Rotation paths and how fast each direction turns (degrees per step):
Each turn is a multiple of 5 degrees from 10 to 175, or 0.
Each row of a path follows its step; steps can be skipped.
path 1
step 2: [ -7.7 -14.8  12.7 -14.3 -10.0   5.8  -3.7  -8.2  19.1  -9.8  -5.5  -6.2
  11.4   0.5  19.8 -11.8 -20.4  11.9   2.2 -11.7  11.4   1.7 -17.0  12.8
  -1.5 -10.6 -18.3 -15.6  -6.7  -1.6  -3.8   7.6 -11.5   2.2 -11.0   1.7
   2.5 -20.1  -8.6 -10.5   3.5]
step 4: [-12.3  -6.1  19.5  -9.6   4.6   4.8   0.7  -3.7   7.8   5.3   6.0  -7.6
  11.2  -6.9  20.0 -13.2  -5.9   5.2  22.8  -2.3  -4.6  12.9  -9.4  -5.1
  -6.7 -19.8  10.1 -12.6  -9.5  -5.1   5.6   9.1 -26.0  -8.2  -2.2   2.3
  13.8   9.0  14.8  -5.7 -15.1]
step 6: [ 12.1  -3.9   8.7 -13.1  -2.8  16.2 -12.6  19.3  11.4  20.2   1.2  -3.9
  10.7  -7.4  -1.9 -17.5 -10.8  -1.9  16.5   1.5   7.1   3.9  -3.3 -15.8
 -15.9 -20.1 -17.7  -6.8  -4.0  11.1 -15.5   7.7 -12.9   2.2  -0.9   2.3
  10.9  -0.5   7.7   7.1   9.4]
step 8: [ 10.6  -2.3   4.7  -9.0  -7.3   8.2  12.4  -0.4  23.7  11.5   3.2  -0.1
  27.7  23.5  13.9  -8.4  -4.3  -5.2  19.1  -1.6 -12.5  -7.2   7.0  -9.2
  -3.8 -10.5  -4.9 -14.8  -3.2  -3.8 -11.9   0.6  -6.8  25.4  -6.7  -2.0
   4.0   1.8  -2.6 -13.2   3.8]
step 10: [ -1.9   4.0   2.2 -21.0  13.7   0.1  13.3   4.3  10.7  -2.9   9.4  -0.5
  32.8  -7.3   8.8 -10.9  -0.5  13.8   1.1  -8.2  -0.5  15.2  -5.2   3.1
  -1.9 -15.2  -8.5   1.5  -5.0  10.5  -5.5   5.3  -5.1  15.5 -10.2  -3.0
  14.4 -26.6   1.7 -14.3  -2.1]
step 11: [-10.9 -13.0   2.9 -11.3  -6.8   1.7  -6.3 -10.5  21.0 -17.6   5.5  -7.6
   6.7 -12.8   1.5   0.3 -16.7  -8.5  14.4 -15.3  -4.9 -16.2  -1.2  15.0
  -7.4 -22.3 -16.1 -12.3 -11.2   4.1  -1.2   7.7  -8.0  14.1  -3.8   0.0
  -9.6 -17.1  -1.1   5.8   5.7]
step 13: [-12.7  -3.5  16.1  -8.1  12.8 -13.1 -10.5  -4.3   4.4  -5.8  15.0  -5.8
  -1.0  -9.5   6.7  -5.6  -3.6   5.3  32.0  -3.8 -13.9  -6.7 -11.6   4.6
 -15.6 -21.7  17.6 -10.9  -9.3   1.1  -3.9   4.6  -7.1  15.1   1.1  -7.2
  11.7   1.3   8.2 -11.1  -9.0]
step 15: [  1.7  11.8  10.6   1.4   3.2  16.9 -17.0  15.2   5.6   1.9  12.7  -3.6
  -4.0  -7.6  -5.8 -14.9  -8.2   6.0  17.7  11.7  -1.8  -7.0 -11.1  -7.5
 -12.9 -21.1  -7.5   5.0 -11.4  -1.4 -14.7  18.3  -7.3  20.1   2.5   0.4
  14.4 -13.6  -4.8  12.7  10.6]
step 16: [  9.2  -5.7   7.3  -9.7  -0.1   2.9  -0.5 -10.8   8.1 -10.4  14.2   1.9
  15.7  19.5  -4.5  -4.7   4.2   6.1   8.4   0.8 -14.1 -18.6   2.9  -3.9
   7.8 -22.1  -6.6  -6.1  15.6  -1.8 -12.6  28.8  -5.8   7.2  -8.7  -9.2
  25.0  -1.1   6.5  -3.1   1.8]
Speeds:
[-6.3  2.9  5.2  2.5  1.2  3.0 -3.3  3.8  3.7  3.2  2.4 -0.9  2.2 -1.7
  0.5 -7.5 -2.7  1.6  4.1 -1.4  1.2 -1.9  2.2  5.0  4.0 -1.7  0.1  3.7
 -1.2 -0.6 -0.1 -6.0  2.4 -0.7 -1.2 -3.9 -2.9  6.3 -0.1 -0.9  4.1] -> 160
[ 2.4  4.0 -4.9  4.4  0.7  1.0 -7.5 -1.2  1.3 -6.5  1.3 -1.8 -5.9 -6.4
 -0.5  2.4  0.8 -3.5  5.0 -0.3 -3.9 -3.3  0.2  2.8 -1.2  1.2  1.6  1.2
 -2.7 -3.8  0.8 -1.4  5.3  4.1 -0.1 -0.9 -2.3 -3.6  2.4  1.3 -3.0] -> 175
[-5.1 -1.5 -0.8  4.2  4.6 -0.5 -0.4  2.1  0.0  2.7  2.4 -3.7  6.5 -4.5
 -3.4 -3.4  1.0  2.9 -0.3 -3.4  2.0  0.0  1.1 -2.9 -2.2  9.8  2.2 -0.5
 -1.4  2.5 -1.1  2.6  1.9  1.1  3.7  5.9  1.8 -4.9  3.0  2.2 -0.7] -> 80
[ 4.6  2.7  5.9  1.2 -1.6 -0.4 -0.4  0.7  4.8 -1.9  0.8 -0.7 -2.6 -3.7
  6.1 -1.0  1.7  1.2 -2.6 -1.3  5.6 -6.9 -2.8 -4.3 -0.1  3.9 -2.0  1.9
  2.0 -5.8  0.1  0.7 -0.3 -6.1 -2.4  5.1  3.7  2.4 -0.4 -3.0 -2.3] -> 20
[-5.9 -0.2  2.6  5.3 -2.7  8.2  2.3  0.7  0.2 -4.2  1.5 -4.8  0.3  4.9
 -1.3  2.2 -1.3 -5.8 -1.3 -0.8 -0.9 -3.9  5.0 -3.8  3.8 -1.0 -2.4 -0.2
 -0.6 -2.0  5.8  5.1 -3.3  1.1  1.5 -1.7  2.5 -1.3 -2.0  1.9 -1.2] -> 85
